The rows below fall into families. The same turns and mirrors carry the whole set onto itself and the rows of a family onto each other. For each named row, which other rows are in its family? Write them in the order they are listed.
These 25 rows form 5 families of 5 rows each.
Q_569: [ -2  -9  16 -33  -4   1 -22  10  17 -14  -9]
Q_440: [ -1 -15  23 -28  -9   7 -10   7  23  -2   9]
Q_583: [ -3  -6  22 -19  -7  17 -19 -22  -1   7  19]
Q_139: [ -3   3   6   0  14   7 -24   7  -2  -6 -19]
Q_914: [-2 -6 20  9  5 17 -5  0  9 12 12]
Q_256: [ -4  -9  22 -26 -11  -2 -14   9  23  -6  -4]
Q_824: [  2 -15  12 -38   2  10 -24  10  15 -14   2]
Q_264: [ 19 -15  25   0  18   6 -23   0  17  14   6]
Q_722: [  2 -18  19 -35  -1  14 -17   7  18  -7  14]
Q_712: [ -2  -3  16 -14   8  15 -11  -1  -4  -3  33]
Q_505: [  0  -7  12 -26   2  23 -31 -19  -9  -4  14]
Q_868: [ -5   0  10 -26   1  10 -35 -15 -13 -11  -5]
Q_504: [  5 -13  10  -2  18  32 -16   1   1   4  17]
Q_737: [ -8   8   5 -16  11  -1 -26   6 -12 -18  -1]
Q_324: [-12  12  17  -5  -2 -11 -13   4  -3  -7  -1]
Q_970: [ 19 -12  15  -8  25   5 -36   4  10   2  -6]
Q_419: [ 16  -8  19  -2  20  -3 -31   3  13   4 -13]
Q_687: [  3  -7   0  -7  23  24 -28   6  -6  -7  -2]
Q_650: [-10   5  18 -16  -9  -1 -28 -16  -7  -3 -12]
Q_470: [ -1   0   5 -22  16  14 -25   4 -12 -15  20]
Q_116: [ 16  -9  26   4  15  -3 -24   2  17  11  -6]
Q_305: [ -9   2  27 -11 -15   3 -17 -20   1   7   4]
Q_890: [ -7   4  17  12   2   3 -10   3   7   6 -11]
Q_140: [ 21 -17  18  -7  24  11 -32   2  12   7   6]
Q_563: [-11   6  23  -4  -4   0  -4  -1   3   4  21]

Same family as Q_650: Q_583, Q_505, Q_868, Q_305
Same family as Q_737: Q_712, Q_324, Q_470, Q_563
Same family as Q_970: Q_264, Q_419, Q_116, Q_140
Same family as Q_824: Q_569, Q_440, Q_256, Q_722

The rows below fall into families. The same turns and mirrors carry the whole set onto itself and the rows of a family onto each other. For each named row, which other rows are in its family? Write them in the order they are listed.
These 21 rows form 7 families of 3 rows each.
Q_547: [ 28  -3  -8  28  24  -1   6 -51 -15 -22  -3 -16  14  -2  -1  19 -19  13
   1  20   9   1 -10  -1  -5   1   6 -10   8 -17  -5 -18 -11  24  20  25
   9]
Q_78: [  3  10  -4 -21  -5  18  15 -15  -2 -33  -7  -3  13  13 -11  22   5 -13
  -1  21   8 -12 -24   6 -25  -2   0  30  14 -11 -19 -10  -3   6  25   5
  16]
Q_888: [ 11  16 -18   0 -13  16   6 -14   4  -1   3 -19  -9  18 -25  10 -25  -5
   0  -2  12 -16  -1   5   6   8   5   3  13 -19 -19 -23   0   1  -1  16
  49]
Q_786: [ 14   5  -4   3 -18  11   7 -14  -2   2   4 -24 -18  12 -21  15 -24  -8
   1  -2   3 -14   8  11   2   4   8  -6  20 -14 -11 -16  -5   5   2  19
  43]
Q_132: [ 20  -2   6  30  33   2  11 -49  -4 -34  -2 -20  12   8   4  25 -16   7
  -3  18  15   5 -10   2  -4   8   9  -6   6 -22 -10 -19 -14  16   6  22
   9]
Q_32: [  4  15 -16 -21  10  20  15 -22 -10 -30  -9  -9  17   8  -8  14   4 -10
   7  24   9 -22 -25   8 -27  -1  -6  29   7  -3 -20  -8  -6   7  22  12
  12]
Q_141: [  4  15 -15 -19   8  15  16 -21  -2 -48  -7  -8  15  12  -6  17   8  -4
   0  22  10 -21 -20   4 -22 -13   4  27   4 -19 -22 -16  -3   5  22  11
  13]
Q_277: [ -7  16 -11  -9  13  23  16 -16  -6 -32  -8   7  16   5  -3  18  10  -9
   8  20  10 -16 -25  10 -27   1  -5  20   8 -19 -10  -9   6  -1  16  15
   0]
Q_340: [ -6  11  -9   8 -16  23  -3 -17  -3   8   7 -13  -4  11 -13  14 -21 -13
   8   2   4 -23   3  17   1  14   0  -3  14 -21 -10 -16   3  -7  -7  22
  38]
Q_106: [ -9  13 -16 -12   3  16   7 -19   2 -32  -6 -10  23   8  -7  19  16 -17
   3  17   4 -22 -20  12 -16  -6   1  33   3  -9 -14  -6  -4   0  11  10
  11]
Q_819: [ 28  -2  -4  26  22  -6   0 -46 -14 -34  -5 -18   9  13  -4  22 -20  13
  -2  13  -1   0  -8  -2   1   2  14 -11   8 -16  -7 -32 -13  16   9  24
  10]
Q_915: [ 16  -4  -1  19  17  -6   3 -48 -17 -28   0 -11  13  17   4  21 -21   8
   7   9  10   2 -15  -3  -3  16   9 -15   9 -30   6 -12  -6  17   5  21
  -4]
Q_837: [ 13  -6   4  36  23   7  -1 -43 -21 -26   0 -13  11   7   5  19 -15   6
   6  12  10   2  -4   7  -3   1   8 -16  11 -26   3 -17  -1  13   8  32
   4]
Q_278: [ -5  21  -8 -13  16  17  21 -12   2 -37 -10  -4  12  14  -8  15  13  -3
   5  18   6 -18 -14  14 -25   1   5  26   6  -6 -22  -5  -9  -3  11   6
  14]
Q_183: [ -1  15 -12  15 -10  13   0 -19   0   1  12 -26 -10  17 -19   5 -19  -7
  14  -2  13 -15   1   8  14   1   5  -7  13 -18  -2 -10   0   1   2  12
  44]
Q_461: [ -2  14 -13  11 -11  13   9 -24   7  -3  12 -19 -15  15 -13  17 -25   4
  10   8   6 -19   9  12   9  14   7  -4  15 -21 -17 -13  -5  -1  -5  13
  47]
Q_31: [ 26  -9  -5  24  17  -4  12 -40 -15 -32  -5 -13  11   8  -1  30 -15   9
  -5  22   5   7  -3  -5  -5  -1  13  -8  19 -18  -6 -19  -6  26  16  23
   1]
Q_442: [  9  12 -18   3 -12  16  -2 -25  -3   9  10 -21 -13  11 -22   8 -23  -2
   8   6   8 -23   4  15   2   3   3  -1  20 -10 -15 -13  -6   6   2  23
  46]
Q_643: [ 15  -2  -9  28  30  -5  10 -49  -5 -27   1 -13  11   5  -4  30  -9   2
   3  11   8   2 -18  -4  -1   1   2 -14   7 -15   1 -24  -9  17   8  24
  -3]
Q_108: [  2  12 -17   5 -18  10   3 -17  -1   2   5 -11   1  15 -16   8 -20  -3
   6 -12   8 -19  10  16   4  13   9  -5  11 -30  -8  -1   2   2  -4  19
  35]
Q_298: [ -2  13  -4 -25   5  13  10 -23   3 -32  -5   3  18  16  -5  16  13 -13
   1  10  11 -22 -21  16 -26  -3  -1  15   4 -23 -12  -2  -7   1  10  19
  -1]

Same family as Q_461: Q_132, Q_278
Same family as Q_277: Q_340, Q_837
Same family as Q_78: Q_786, Q_31
Same family as Q_32: Q_547, Q_442

The rows below fall into families. The same turns and mirrors carry the whole set onto itself and the rows of a family onto each other. For each named row, which other rows are in its family? Write them in the order they are listed.
These 16 rows form 4 families of 4 rows each.
Q_560: [  5   9   8 -30  11   1   9   9  11]
Q_798: [ -1   0   9 -20  -6   1   0 -14  20]
Q_581: [  7  -1  -8  10  13   4   0  16 -11]
Q_848: [  1   8  10 -11  -3  -5   2  -8  26]
Q_420: [-17   4  -9  -1 -14  -1  -9   4 -13]
Q_384: [-13   0 -15   1 -17   6  -6   2  -6]
Q_580: [  1  -4  -2  12  13  -4  -2  15 -14]
Q_239: [ 5 -8  1 19  7  2 -8  4 -6]
Q_194: [ 19  12  15 -17  14   4  -2   9   8]
Q_267: [ -9   7  -9 -10  -9  10  -9   8 -21]
Q_102: [-17  -1  -3  -3  -9   7   0   8 -20]
Q_322: [ 10  16   1 -31   8   3   0  10   4]
Q_377: [ 8 -4  6 -8 -2 -4 -5 -9 26]
Q_605: [ 14  14  10 -22  17   3   5   2   7]
Q_414: [ -3   3   4  21   5   1   0   6 -12]
Q_960: [  0   0  11 -21 -13   4  -9  -7  18]

Same family as Q_960: Q_581, Q_384, Q_194
Same family as Q_848: Q_560, Q_102, Q_414

The rows below fall into families. The same turns and mirrors carry the whole set onto itself and the rows of a family onto each other. For each named row, which other rows are in its family? Write them in the order they are listed.
These 15 rows form 3 families of 5 rows each.
Q_248: [ 25  -9 -21  -1  -9  16   0   4   3   1  -5   9  -2   9  19 -10   1  -4
   5  -3 -14   6  -1   5  -4]
Q_118: [  0   3  -7  -7 -12  17  -3 -22 -15   7 -12  -2  -3   6 -12   3   4 -16
   3  -3   7  21  -7  14   9]
Q_247: [ 14  -7 -17   3 -12  16   0   1  13  -3   1   1   3  15  15   0  -8  -6
 -18  -5 -17  12   4   5  -2]
Q_867: [  2   4   8 -15   7 -17   9  20   2   8   8 -11 -11  14  -7   3  -1  12
  29   7   9  -6   2  -4   0]
Q_222: [ -6 -13  -2   3   3 -11  -9   8  18  -5  13   8  -5 -17  -4 -22   6   6
  -5  -4   1   2   7 -13  -5]
Q_886: [ -2   8  -3  -3 -13  19   5 -14 -18   6  -3   1  -6   2  -8  14  -9 -10
   4  -4   4  23 -26   2  -1]
Q_878: [  0   0  17   1   8   0 -21 -11 -15   2 -15 -23   2  -8  -4  27   7   3
   4   4   1  -3  -6   4  13]
Q_35: [-11  -6  -7   0   2 -17 -10  17  19   0  16   6  -5  -7  -5 -14   6  -3
  -4 -17  12  -8   4  -2  -4]
Q_374: [  5   2  10 -15  10 -18  -2  21   1  14  10 -13  -6   9  -3  18   3   7
  18  -4  12 -17  -1   0   7]
Q_460: [-16   2  17   2   5   0  -9  -1 -11  -7 -19 -23  -8  -5  -2  29 -10   8
  -2  10  -7  -6  -2   4   3]
Q_625: [ -6   3   5 -10  -7  12   0 -14 -22   4 -14   6   4   3  -8  -3  -4 -11
  -1   6  12  26 -17   6   3]
Q_295: [ -6  -2  -5   0  -6 -12   2  14  15   1  15   6 -19 -21  -7 -12   1  -5
 -10 -11  -6  -2   2  -6 -13]
Q_949: [ -2  -1  16  11  12  -1 -18  -2 -12  -9 -18 -23   6  -3   3  19  -3  12
  12  10  -4  -4 -14   2   2]
Q_46: [  2   2   9  -7   8 -17  13  16  12   9  17 -14  -8  11  -3  19  -7  17
  17  -9  -3  -2  -3  -8   9]
Q_64: [ 12  -7 -28   6 -11  14  -8   0  13  -4  -1   2  -1  12  11 -11   5 -12
   1 -16  -9   4   4  13  -1]

Same family as Q_867: Q_248, Q_222, Q_625, Q_949
Same family as Q_878: Q_118, Q_35, Q_374, Q_64

